A hidden rule labels the rows of this table. It goes by one to three of the table's principal directions, not those with the most spread.
ndarray[-0.253  0.756 -0.358 -0.237 -0.134 -1.060  0.146  1.355 -0.338  0.177 -0.604 -0.756  0.793 -0.217  0.179 -0.542  1.159  0.492 -0.150 -0.322 -0.200 -0.434  0.283 -0.230 -0.082  0.774 -1.150 -1.721  0.942  0.072  0.756  1.226] W
ndarray[ 1.029 -1.997 -0.517 -1.611  1.558 -1.461  0.425  2.130  3.690  0.370  0.477  2.777 -1.873  1.141 -0.095 -0.744 -0.124 -1.167 -0.113 -1.545  0.134  1.243 -1.045  0.275 -3.177 -1.628 -0.113 -1.872 -0.431 -0.748  1.450  0.393] P
ndarray[-0.411  1.075  1.192  0.430  0.129  0.052 -0.846  2.348  0.247 -0.611 -2.284 -1.722  1.147 -0.084  0.193 -0.940  2.606  2.329  1.083 -0.542  0.614 -0.516  1.530  0.898 -0.604  2.485 -2.651  0.731  0.343 -0.160 -0.574 -0.768] W
ndarray[-0.003  0.129 -0.347  0.764  0.152  0.869  0.492 -2.768 -0.700  0.415  0.548  1.445 -1.488 -0.685  0.196  0.730 -2.020  0.568  0.798  2.059  0.156  0.209 -1.082 -0.268  1.197 -1.861  2.576  1.240 -0.783 -0.511 -0.925  0.095] I
ndarray[ 0.385 -0.057  0.405 -0.913 -0.425 -0.289 -0.545  2.174  0.391 -0.488 -0.832 -1.491  1.322  0.568 -0.032 -0.703  1.972 -0.140 -0.491 -1.729 -0.306 -0.755  1.120  0.312 -0.981  1.927 -1.927 -0.848  0.612  0.296  0.749 -0.269] P
ndarray[-0.316  0.714 -0.156 -0.660 -1.072  1.337 -0.086 -1.310 -0.171 -0.184 -0.682  0.191  0.084  0.034 -0.609 -0.399 -0.956  1.562  1.340  1.388  0.352 -0.525  0.173  0.575 -0.334 -0.058  0.944  1.611 -0.747 -0.529  0.114 -0.889] V
ndarray[ 0.828 -1.026  0.146 -0.560  1.100  0.045 -0.522  1.958  3.279 -0.641 -0.799  1.442 -0.552  0.443  0.204 -0.088  1.890  0.596  0.984 -0.428 -0.023  0.316  0.695  1.110 -2.646  0.383 -0.687 -0.128 -0.533 -1.054  0.967 -0.680] V
ndarray[-1.491  0.851 -0.340  1.477 -0.013  0.270 -0.348 -1.765 -1.813  0.552  0.502  0.124  0.469 -1.107 -0.458  0.909 -0.553  0.560  0.677  1.962  0.155  0.105  0.049 -0.078  2.494 -0.614  0.833 -0.338 -0.221  0.384 -0.881  1.030] I
ndarray[-0.669  1.028 -0.082 -0.548 -1.024  1.986  0.241 -2.079  0.089  0.145 -0.486  1.084 -0.897 -0.557 -0.009 -0.321 -1.544  1.036  2.011  1.412  0.066 -0.970 -0.491  0.560  0.141 -1.372  2.704  1.602 -1.182 -1.191 -0.661 -1.281] W
ndarray[-1.062  1.530  0.146  0.976 -0.563  0.935 -0.659 -1.499 -1.687  0.040  0.126 -0.214  0.423 -1.027 -0.706  0.114 -0.623  0.986  1.008  1.266  0.909 -0.625 -0.067 -0.019  1.879  0.047  1.043  0.944 -0.468  0.639 -1.353 -0.358] P
ndarray[ 0.874 -0.640  0.851  0.277  0.863  1.762 -1.272  0.084  1.535 -1.539 -0.860  1.570 -0.845 -0.538  0.136 -0.237  1.194  1.348  1.645  0.073  1.353  0.644  0.275  0.687 -1.409  0.587  0.225  2.855 -0.986  0.183 -0.939 -2.937] P
ndarray[-0.412  0.229 -0.088  0.842 -0.121  1.881 -0.935 -1.626 -0.365 -0.954 -0.073  1.132  0.106 -1.330  0.134  0.665  0.490  0.910  1.514  1.698  0.490  0.199  0.454  0.242  0.586  0.035  1.158  1.738 -0.614  0.392 -0.521 -1.490] P
ndarray[-0.057  0.288  0.144 -0.316 -0.928  0.745 -0.150 -0.265 -0.576 -0.334 -0.213 -1.223  1.010  0.097 -0.055  0.149  0.435 -0.268 -0.246 -0.268 -0.622 -0.786  0.694  0.204  0.361  0.823  0.021  0.357  0.111 -0.096  0.146 -0.523] P
ndarray[-0.499  0.213  0.175  0.876 -0.054 -1.378  0.633 -0.314 -2.152  0.788  0.788 -1.687  0.457  0.274 -0.180  0.235 -1.137 -0.959 -1.817 -0.462 -0.053  0.503 -0.488 -0.895  1.858 -0.018 -0.938 -0.568  0.834  0.882 -0.683  1.317] P
ndarray[-0.299 -1.578 -0.050 -0.023  1.111 -1.695 -0.763  2.271  1.611  0.227  0.916  0.683  0.386  1.137 -0.841  0.007  0.551 -0.981 -0.789 -0.812  0.693  1.607  0.647  0.186 -1.610  0.496 -2.835 -1.392 -0.010  1.347  1.066  0.814] P
ndarray[-0.385  1.353 -0.540  0.627 -0.707  0.511 -1.215  0.066 -0.152 -0.118  0.702 -0.623  1.758 -0.801 -0.544  1.234  1.833 -0.242  0.468  0.902 -0.639 -2.268  1.433  0.399  1.124  1.311  0.684 -1.752 -0.111  0.318  0.611  1.140] X
ndarray[-2.396  1.030 -0.894  1.469 -0.471  0.108  0.613 -4.069 -3.325  1.685  1.777  0.824 -0.509 -1.145 -0.929  0.893 -3.839 -0.265  0.333  2.798  0.388  0.678 -1.571 -0.839  3.950 -2.901  2.672 -0.280 -0.569  0.610 -1.506  1.689] W
ndarray[ 0.386 -0.835  2.229  0.431  1.146  1.802 -0.831  1.000  2.538 -1.644 -3.357  0.409 -1.049  0.912 -0.038 -1.154  0.817  4.416  2.623  0.788  2.033  2.144  1.195  2.141 -3.137  1.517 -2.566  6.231 -1.481 -1.204 -1.437 -4.243] V
ndarray[ 0.430 -0.034  1.137 -0.044 -0.090  1.526 -0.344 -0.160 -0.430 -0.971 -2.058 -0.278 -0.464 -0.290  0.828 -0.973  0.620  2.242  1.307  0.153  0.750  0.229  0.350  0.301 -0.540  0.952 -0.615  2.953 -0.189 -0.164 -1.162 -2.300] I
ndarray[ 1.605  0.317 -0.095 -0.543  0.241  0.679  0.939 -0.927  1.628 -0.378  0.007  1.585 -2.175 -0.078  0.506 -0.286 -1.320  0.306  0.552  0.106  0.309 -0.381 -1.560 -0.112 -1.368 -1.388  2.658  1.787 -0.694 -1.317 -0.296 -1.221] W
ndarray[ 2.065 -0.514  1.763 -1.452 -1.048  3.091  0.423 -0.409  2.127 -1.850 -2.913 -0.731 -1.143  1.415  1.058 -1.095 -0.239  2.589  1.450 -0.106  0.122 -0.307  0.860  1.480 -3.584  1.386 -0.083  6.615 -1.132 -2.110 -0.399 -4.856] P
ndarray[-1.659  2.134  0.596  1.776  0.146  0.699 -2.223  0.669 -0.389 -0.363 -0.515 -0.300  1.501 -1.283 -1.376  0.154  1.849  2.308  2.199  1.444  1.772 -0.933  1.494  0.999  1.205  1.835 -0.928  0.415 -0.755  1.115 -1.315 -0.276] P
ndarray[-0.569 -0.922 -1.947  0.924  0.927 -2.654  0.114  0.135  0.344  1.270  3.885  1.236  0.604 -0.020 -0.842  2.208 -0.431 -4.055 -2.367  0.142 -1.015  0.602 -0.475 -1.038  1.270 -1.524  0.468 -4.959  0.568  1.302  1.829  3.930] P
ndarray[-1.941  1.389 -0.651  0.835 -0.936 -0.218  0.031 -1.280 -2.805  0.763  0.436 -0.766  1.186 -1.036 -0.199  0.223 -0.675  0.183  0.138  1.455 -0.047 -0.266  0.075 -0.681  2.489 -0.221  0.036 -1.221  0.575  0.969 -0.222  1.514] W
ndarray[-0.835 -0.979 -1.804  0.197  0.594 -0.692 -0.131 -1.672  0.340  1.244  2.793  3.118 -0.796 -0.439 -0.805  1.360 -1.787 -1.950  0.063  1.748 -0.172  0.622 -0.958 -0.522  0.870 -2.733  2.193 -2.933 -0.727  0.722  0.989  2.377] P
ndarray[-0.563 -0.220  1.527 -0.656 -0.916  0.584 -0.218  0.627 -2.057 -0.080 -2.257 -2.487  0.831  0.847  0.264 -1.661  0.042  1.702  0.076 -0.957  0.458  0.278  0.941  0.199  0.155  1.716 -2.848  1.925  0.404  0.562 -1.078 -1.400] P
ndarray[-0.181  0.090 -0.301  0.641  0.389 -0.749 -0.496  0.316  0.026  0.118  0.847 -0.141  0.739  0.011 -0.899  0.679  0.400 -0.408 -0.485  0.196  0.184  0.109  0.303  0.061  0.572  0.380 -0.404 -1.027  0.007  0.572  0.249  0.998] P
ndarray[-1.065  0.728 -0.535  1.774  0.424 -0.152 -0.290 -1.448 -0.906  0.236  0.983  0.420  0.434 -0.945 -0.721  1.316 -0.373  0.292  0.263  1.994  0.312  0.546 -0.042 -0.022  1.869 -0.538  0.729 -0.134 -0.249  0.340 -0.449  1.024] V
ndarray[ 1.938 -2.843  0.514 -1.496  2.048 -0.308  0.714  1.236  3.976 -0.393 -1.411  3.211 -3.321  1.635  0.531 -1.400 -0.954  1.601  1.012 -0.413  1.148  2.678 -1.171  0.727 -4.467 -1.489 -0.693  2.336 -1.069 -1.460  0.467 -1.735] I
ndarray[ 0.763 -0.306  0.337 -0.367 -0.338 -0.235  0.459  1.210 -0.399 -0.609 -0.850 -1.438  0.517  0.178  1.429 -0.431  1.355 -0.385 -1.028 -1.354 -0.767 -0.095  0.519 -0.513 -0.671  1.313 -1.578  0.096  1.248  0.141  0.539 -0.436] W
ndarray[-0.685  1.324 -0.269  0.526  0.071  1.891 -0.300 -3.268 -0.246  0.321 -0.006  2.638 -1.874 -1.353 -1.025 -0.020 -2.399  2.239  2.895  2.817  1.506 -0.327 -1.473  0.476  1.279 -2.334  4.031  1.992 -1.963 -0.831 -1.846 -0.893] I
ndarray[ 0.475 -0.831  1.010 -0.045  0.415  1.264  0.779 -1.468  1.098 -0.265 -1.242  0.568 -1.796  0.900  0.033 -0.251 -1.948  1.677  0.922  0.811  0.453  1.399 -0.571  0.987 -1.083 -1.091  0.693  4.153 -1.240 -1.809 -1.189 -2.245] V
ndarray[ 0.939 -0.385  1.232 -0.976 -0.809  1.626  0.985 -1.388 -0.864 -0.402 -1.549 -1.287 -0.957  0.692  0.667 -0.936 -1.428  0.693 -0.109 -0.959 -0.329 -0.056 -0.615  0.185 -0.044 -0.233  0.915  3.335 -0.308 -1.317 -1.440 -2.496] P
ndarray[-1.440 -1.940 -1.060 -0.100  0.698 -2.577  0.972  0.077 -1.129  1.621  1.346  0.915 -0.282  0.819 -0.070 -0.074 -2.018 -1.493 -1.562  0.345 -0.141  2.824 -0.790 -1.137  0.373 -1.839 -2.040 -2.697  0.883  1.315  1.204  2.785] W
ndarray[-0.012  0.604 -0.228  0.533 -0.277  0.238  0.347 -0.670 -0.583 -0.265  0.095 -0.468  0.328 -0.629  0.470  0.561  0.300 -0.197 -0.231  0.381 -0.563 -0.276 -0.011 -0.223  0.751  0.026  0.674  0.129  0.412 -0.305  0.031  0.061] W
ndarray[-0.733  0.409 -1.077  0.376  0.401 -0.531 -0.398 -0.204  0.399  0.458  1.312  1.105  0.444 -0.801 -0.846  0.953  0.484 -1.040  0.163  0.544 -0.398 -0.399 -0.191  0.095  1.061 -0.928  1.459 -2.706 -0.180 -0.088  0.573  1.619] W
ndarray[ 1.232 -1.630 -0.105 -1.454  0.379  0.142  0.245  1.922  3.197 -0.735 -0.917  1.249 -0.708  0.921  1.239 -0.405  1.468 -0.039  0.397 -0.721 -0.750  0.437  0.724  0.612 -3.632  0.311 -1.103  0.139  0.030 -1.046  1.915 -0.917] W
ndarray[-0.373 -0.973  0.022 -0.074 -0.119  1.046  0.160 -1.160 -0.034 -0.281 -0.456  0.882 -0.521  0.025  0.551  0.039 -0.766  0.626  0.758  1.180  0.003  1.230  0.173  0.187 -0.549 -0.607 -0.096  1.769 -0.353 -0.127  0.097 -1.085] W
ndarray[-0.176 -0.029  0.007  0.109  1.152 -2.185  0.217  1.737 -0.067  0.621 -0.251 -0.046 -0.216  0.283 -0.602 -0.921  0.097  0.473 -0.586 -0.942  0.892  1.075 -0.792 -0.339 -0.052 -0.097 -1.624 -1.671  0.598  0.406 -0.144  1.443] W
ndarray[-1.712  1.834 -1.857  2.373  0.571 -2.255 -0.700 -1.231 -2.752  1.191  3.839  0.560  1.331 -2.080 -1.893  1.805 -0.601 -2.476 -1.439  1.000  0.664 -0.248 -1.286 -1.657  4.468 -1.182  1.751 -4.683  0.664  2.549 -0.331  3.938] P
ndarray[-1.443  1.691  0.055  1.120 -0.779 -0.343 -1.500  0.521 -2.275  0.279  0.098 -1.645  2.205 -0.586 -0.985  0.054  1.024  1.177  0.390  1.080  0.966 -1.159  1.458 -0.171  1.801  2.149 -1.917 -1.030  0.354  2.101 -0.308  1.368] P
ndarray[ 0.829 -1.428  0.030 -1.795 -1.211  0.027  0.111  1.552  0.119 -0.348 -0.924 -1.379  1.088  1.424  1.211 -0.616  1.148 -0.358 -0.898 -0.932 -1.231 -0.439  1.659 -0.142 -2.084  1.873 -2.742 -0.386  0.980  0.491  2.128 -0.028] P
ndarray[ 1.040 -0.609  1.233  0.280  0.129  1.545  0.852 -1.180  0.076 -1.028 -1.256 -0.587 -1.161  0.147  1.299 -0.036 -0.459  0.537 -0.055 -0.400 -0.282  0.841 -0.365  0.220 -0.414 -0.116  0.545  3.981 -0.178 -1.257 -1.331 -2.826] W
ndarray[-0.675 -0.563 -0.033  0.118  0.265 -1.176  0.699  0.015 -1.238  0.629 -0.044 -0.440 -0.077  0.319  0.111 -0.418 -0.972 -0.165 -0.888 -0.197  0.102  1.458 -0.547 -0.597  0.579 -0.558 -1.309 -0.463  0.672  0.458 -0.121  0.836] W
ndarray[ 0.143  1.383  1.320  0.780 -0.630  2.556 -0.705 -1.180 -0.838 -1.060 -2.018 -1.346  0.336 -0.875  0.375  0.040  1.119  2.506  1.751  0.830  0.161 -1.406  0.945  0.979  1.009  1.391  0.969  3.326 -0.675 -1.051 -1.910 -2.374] X
ndarray[-0.467  0.764 -1.907  0.818  0.367 -1.258  0.230 -0.788 -0.418  0.663  3.181  1.577  0.108 -1.721 -0.065  1.584  0.001 -3.473 -1.202 -0.034 -0.883 -0.751 -1.321 -1.381  2.097 -1.919  2.883 -4.383  0.641  0.793  0.791  2.609] W
ndarray[-0.538  0.749  0.103  0.731  1.157 -1.046 -0.986  1.105  0.059  0.366  0.030  0.440  0.185 -0.548 -1.337 -0.301  0.836  0.897  0.632 -0.162  1.268 -0.029 -0.269  0.253  0.896  0.187 -0.295 -1.626 -0.296  0.489 -0.871  1.065] X
ndarray[-0.771  0.453 -0.366  0.107 -0.180 -0.624 -0.890  1.085 -0.222  0.393  0.569 -0.640  1.522 -0.199 -0.682  0.402  1.433 -0.752 -0.205 -0.345 -0.392 -1.007  0.945  0.189  0.816  0.869 -0.664 -2.644  0.262  0.625  0.597  1.465] X
ndarray[-0.367  1.308  0.092  0.953 -0.606 -0.492  0.305 -0.398 -2.126  0.424  0.481 -2.082  1.022 -0.474  0.205  0.557  0.122 -0.778 -1.194 -0.300 -0.654 -1.130  0.064 -0.681  2.278  0.628  0.102 -0.906  0.851  0.370 -0.667  1.147] V
ndarray[ 0.075  1.180  0.142  0.042  0.347  0.200 -1.838  1.446  0.947 -0.150  0.012  0.846  0.324 -0.659 -1.127 -0.460  1.659  0.997  1.571 -0.147  1.403 -1.750  0.487  0.487 -0.231  1.089  0.248 -1.249 -0.753  0.853 -0.438  0.137] P
ndarray[-0.160 -0.968 -0.211 -0.425  0.338  0.391  0.546 -0.988  0.449  0.030 -0.177  1.405 -1.064  0.065  0.133 -0.164 -1.143  0.182  0.489  0.508  0.013  1.345 -0.743  0.135 -0.484 -1.490  0.776  0.851 -0.423 -0.661  0.029 -0.667] W
ndarray[ 1.730 -1.410  1.134 -0.566  0.930  0.737  0.042  1.905  2.931 -1.558 -2.304  0.355 -0.946  0.869  1.306 -0.719  1.881  1.789  0.800 -0.707  0.191  1.092  0.873  1.011 -3.601  1.329 -1.941  3.049 -0.156 -1.278  0.412 -2.607] W
ndarray[ 1.683  0.127  0.144 -0.629  0.931  0.569 -0.912  1.555  3.208 -0.957 -0.065  1.960 -1.146 -0.318 -0.138 -0.316  1.646  0.144  1.199 -1.070  0.766 -1.118 -0.267  0.607 -2.217  0.213  1.377 -0.012 -0.878 -0.537  0.092 -1.324] P
ndarray[-0.211  0.863  0.152  0.822  0.482 -1.267 -1.247  3.593  1.029 -0.749 -0.635 -1.392  2.199 -0.282  0.073  0.164  4.058  0.475 -0.108 -0.761  0.058 -0.645  2.097  0.435 -0.911  3.065 -3.373 -1.903  1.106  0.852  1.176  0.940] W
ndarray[-1.333  1.057 -0.755  1.073  0.240 -1.451 -0.794  0.415 -1.095  0.574  1.365 -0.350  1.545 -0.651 -1.575  0.619  0.419 -0.526 -0.490  0.439  0.569 -0.047  0.154 -0.265  1.857  0.300 -0.544 -2.599  0.327  1.339  0.150  2.168] P
ndarray[ 0.084 -0.654  0.357 -1.011 -0.541  1.870  0.443 -1.694  0.950 -0.079 -0.647  1.427 -1.629  0.543  0.223 -0.571 -2.059  0.888  1.493  0.889  0.260  0.377 -0.476  0.639 -1.340 -1.400  1.520  2.896 -1.340 -1.079 -0.410 -2.143] P
ndarray[ 0.100 -0.303 -1.648  0.244  0.255 -1.101  0.655 -0.994  0.542  0.565  2.383  1.065  0.112 -0.136 -0.589  1.683 -0.794 -2.362 -1.320  0.678 -1.110  0.144 -0.731 -0.458  0.683 -1.598  1.887 -2.487  0.151 -0.257  1.497  2.160] V
ndarray[ 0.967 -1.339  0.997 -2.198 -0.209 -0.837 -0.136  3.722  0.558 -0.614 -2.276 -2.066  1.069  1.603  0.558 -2.148  2.308  0.396 -0.959 -3.303 -0.255  0.204  1.162  0.259 -2.476  2.497 -4.071 -0.642  1.212  0.216  1.069 -0.844] P
ndarray[-0.134  0.023 -1.215 -0.195 -0.338 -0.073 -0.166 -0.344  0.999  0.158  1.662  1.174  0.344 -0.195 -0.341  1.018 -0.053 -1.528 -0.098  0.709 -0.625 -0.651  0.150 -0.058 -0.302 -0.630  1.264 -1.713 -0.221  0.178  1.479  1.031] P
Which label does each new row get?
ndarray[-0.732  0.267 -1.816  0.532  0.078 -1.353  0.389 -0.418  0.103  0.777  2.228  0.920  0.618 -0.633 -0.196  1.533 -0.055 -2.134 -0.916  0.981 -1.117 -0.167 -0.229 -0.618  0.962 -1.196  1.121 -3.493  0.548  0.231  1.692  2.813] -> W
ndarray[ 0.004  1.770 -0.914  0.037  0.457  0.880 -0.530 -1.404  0.854  0.255  1.257  2.821 -1.354 -1.991 -0.932  0.240 -0.358 -0.393  1.799  0.430  0.642 -1.843 -1.843 -0.003  1.330 -2.260  5.076 -1.767 -1.234 -0.716 -1.024  0.180] -> W
ndarray[-0.046 -0.866 -0.621 -0.108  0.374 -1.206  0.911 -0.182 -0.414  0.510  0.663  0.323 -0.364  0.266  0.304  0.148 -0.862 -1.003 -1.161 -0.119 -0.465  1.218 -0.737 -0.710  0.152 -1.008 -0.306 -1.134  0.664  0.139  0.672  1.188] -> W
ndarray[-0.515 -0.941 -1.154  0.161  0.288 -2.300  1.656 -0.520 -1.626  1.145  1.833 -0.498  0.207  0.172  0.284  0.735 -1.368 -3.021 -2.872 -0.861 -1.462  1.453 -1.310 -1.427  1.732 -1.749  0.003 -3.043  1.458  0.310  0.887  2.601] -> W
ndarray[-0.515 -0.467 -0.372  0.670  0.064 -0.814  0.760  0.016 -0.337  0.108  0.294 -0.674  0.586  0.155  0.686  0.776  0.126 -0.750 -1.067  0.413 -0.962  1.110  0.411 -0.269  0.168 -0.006 -1.227 -0.343  0.848 -0.116  0.861  0.863] -> W
ndarray[ 0.856 -0.227 -0.648 -0.753  0.925  0.727  0.192 -0.137  3.335 -0.498  0.715  3.338 -1.998 -0.665  0.020  0.075 -0.084 -0.935  1.228 -0.384  0.117 -0.020 -1.421  0.462 -1.821 -2.191  3.275 -0.166 -1.108 -1.466  0.333 -1.247] -> W
ndarray[-1.328  0.595 -0.975  0.494  0.067 -0.402 -0.302 -0.157  0.296  0.285  0.512  1.037  0.600 -0.604 -0.638  0.484  0.134  0.408  0.851  1.611  0.214  0.381  0.274  0.255  0.205 -0.469  0.047 -1.217 -0.118  0.173  0.857  1.145] -> W
ndarray[ 0.431 -1.515 -0.928 -0.660 -0.888 -0.414  1.383 -0.731 -1.203  0.371  0.920 -0.965  0.576  0.386  1.859  1.061 -0.060 -2.798 -2.285 -0.460 -2.775  0.012  0.310 -1.111  0.516 -0.463 -0.055 -1.946  1.485 -0.110  1.804  1.482] -> I
ndarray[ 0.569 -0.020 -0.203 -0.001 -0.033  0.295  0.518 -1.361 -0.514 -0.048  0.563  0.370 -0.719 -0.249  0.043  0.227 -1.116 -0.521 -0.425  0.050 -0.078  0.077 -1.015 -0.472  0.632 -0.920  1.648  0.564 -0.097 -0.203 -0.430 -0.276] -> P
ndarray[ 0.338  0.392  0.372  1.366  1.311 -0.725 -1.053  0.962  0.803 -0.083  0.633  0.811 -0.442 -0.332 -0.629  0.266  0.603  0.554  0.362  0.248  1.595  0.097 -0.070 -0.032 -0.065  0.560 -0.542  0.038 -0.443  1.071 -0.850  0.356] -> P
ndarray[-1.384 -0.741 -0.903  0.446  1.200 -1.509 -0.048  0.450  0.583  0.972  0.981  1.901 -0.330 -0.260 -0.502  0.285 -0.317 -0.605  0.219  0.674  0.239  1.580 -0.465 -0.088  0.239 -1.579 -0.436 -2.540 -0.036  0.385  0.605  1.886] -> W
ndarray[ 0.712 -0.099 -0.665 -0.722  0.349  1.245 -0.641 -0.954  1.400 -0.616  0.769  2.880 -1.204 -0.973 -0.546 -0.093 -0.242 -0.281  1.355  0.212  0.770 -0.345 -1.092  0.058 -0.653 -1.368  3.010  0.026 -1.083 -0.045 -0.045 -1.209] -> P
ndarray[-1.438  0.029 -0.445 -0.505  0.141 -1.677 -0.653  1.275 -0.734  1.332  0.569  0.180  0.710  0.343 -1.443 -0.844 -0.351 -0.215 -0.084 -0.461  0.784  0.129 -0.103 -0.179  0.672 -0.214 -1.360 -3.209  0.079  1.328  0.273  2.146] -> P
ndarray[-0.086 -0.335  0.941  0.050  0.357  0.008  0.134  0.512  0.437 -0.224 -1.442 -0.459 -0.383  0.872 -0.228 -0.859 -0.496  1.894  0.506  0.159  0.966  1.342  0.202  0.652 -1.164  0.518 -1.813  2.482 -0.311 -0.379 -0.573 -1.218] -> V
ndarray[ 1.607 -1.521  0.737 -1.113  0.343  0.094  0.096  1.136  1.051 -0.455 -0.550 -0.458 -0.487  1.082  0.445 -0.461  0.645 -0.737 -0.911 -2.109 -0.484  0.036  0.027  0.141 -1.341  0.519 -0.583  0.408  0.059 -0.438  0.050 -1.065] -> P
ndarray[ 0.728  0.027  0.698  0.059 -0.714  1.143  0.281 -0.649 -0.253 -0.872 -0.572 -1.215  0.140  0.340  0.554  0.090 -0.192  0.202 -0.355 -0.174 -0.211 -0.096  0.391  0.097 -0.426  0.874 -0.154  2.757  0.030 -0.261 -0.343 -1.824] -> P
ndarray[-0.132  0.126  0.203 -1.047 -0.966  1.734 -0.727 -0.610 -0.066 -0.078 -0.861  0.580 -0.164 -0.082  0.066 -0.699 -0.123  1.164  1.738  0.623  0.254 -1.204  0.536  0.485 -0.447  0.159  0.782  0.758 -0.826 -0.028 -0.166 -1.062] -> P
ndarray[ 0.760  1.292 -0.367 -0.670 -0.700  1.094 -0.400 -0.531 -0.113 -0.630  0.383  0.328  0.092 -1.155 -0.233 -0.181  0.594 -0.592  0.417 -0.790  0.006 -1.961 -0.643 -0.259  0.557 -0.034  2.729 -0.562 -0.159 -0.073 -0.254 -0.796] -> P
ndarray[-0.055  1.185 -0.532  1.155  1.011 -0.650 -0.901  0.742  0.536 -0.392  0.873  1.190  0.134 -1.505 -0.505  0.428  1.481 -0.066  0.491  0.157  0.970 -0.318 -0.385 -0.296  0.556  0.134  0.744 -1.520  0.085  0.792 -0.200  0.652] -> W
ndarray[-1.269  0.631 -1.580  0.325 -0.626 -2.017  1.075 -1.280 -1.932  1.876  2.050 -0.857  0.998  0.220 -1.046  1.141 -1.945 -1.766 -1.788  1.047 -1.267 -0.297 -0.605 -0.783  2.510 -1.394  0.819 -3.565  0.659  0.085  1.067  3.953] -> V
ndarray[ 0.294 -0.570  0.120 -1.732  0.240 -1.459  0.492  2.029  0.817  0.731 -1.191  0.087 -0.633  1.295 -0.234 -1.915 -0.393  0.969  0.019 -1.205  0.493  0.356 -0.455  0.076 -1.846 -0.026 -1.740 -1.171  0.255 -0.262  0.692  0.787] -> V
ndarray[ 0.739 -1.494  0.529 -2.675 -1.225  0.619  1.199  0.839  0.217 -0.191 -1.899 -1.162 -0.183  1.469  1.436 -1.670 -0.132 -0.178 -0.522 -1.931 -1.373  0.087  0.291  0.106 -2.126  0.275 -1.255  0.751  0.642 -1.115  1.045 -1.442] -> W
ndarray[-1.991  1.848 -1.442  2.181  0.393 -2.640 -0.497 -0.523 -2.495  1.508  2.647 -0.477  1.725 -1.035 -2.157  1.380 -0.707 -0.895 -1.180  1.573  0.700 -0.022 -0.453 -0.969  3.689 -0.356 -0.052 -3.927  0.600  1.956 -0.006  4.292] -> V
ndarray[ 0.766 -0.997 -0.406 -1.583 -0.250  0.280  0.409 -0.369  0.441  0.433  0.421  1.172 -1.055  0.360  0.391 -0.459 -0.852 -1.193 -0.139 -0.837 -0.594 -0.517 -0.822 -0.372 -0.591 -1.290  1.547 -1.130 -0.241 -0.307  0.462  0.068] -> P
ndarray[ 0.571 -0.247  0.489  1.104  0.298  0.449  0.317 -0.248  0.768 -0.735 -0.106 -0.898  0.226  0.193  0.641  1.282  0.733 -0.225 -0.597  0.274 -0.818  0.362  0.723  0.473 -0.204  0.653 -0.252  1.836  0.063 -0.913 -0.062 -0.827] -> V
ndarray[ 2.099 -1.237  1.585 -2.704 -0.785  1.956  0.686  1.815  2.043 -1.618 -3.170 -1.230 -0.631  1.202  2.018 -1.934  1.757  0.573  0.302 -3.107 -1.142 -0.619  0.660  0.899 -3.508  1.383 -0.807  2.829  0.213 -2.096  0.264 -4.002] -> W
ndarray[-0.875 -0.058 -0.422 -0.353 -0.828 -1.892  1.120  0.132 -2.256  1.337  0.261 -2.248  1.177  1.067 -0.245 -0.209 -1.287 -0.725 -1.989 -0.260 -0.918  0.330  0.016 -0.744  1.250  0.098 -1.832 -1.923  1.227  0.402  0.785  2.510] -> V
ndarray[-0.320 -0.282 -0.148 -0.207 -1.448  0.853  0.995 -2.871 -2.568  0.589  0.779 -1.175  0.085  0.315  0.252  0.548 -2.560 -1.225 -1.178  0.566 -1.088 -0.147 -0.447 -0.708  1.934 -0.984  1.376  0.962  0.115  0.072 -0.419  0.025] -> P
ndarray[-1.186  1.816  0.320  0.978 -1.056  1.675 -0.234 -2.362 -2.708 -0.173 -0.697 -0.822  0.456 -1.402 -0.044 -0.025 -0.747  1.624  1.262  1.617  0.514 -0.682 -0.067 -0.115  2.438  0.051  1.362  1.928 -0.222  0.196 -1.717 -0.931] -> W
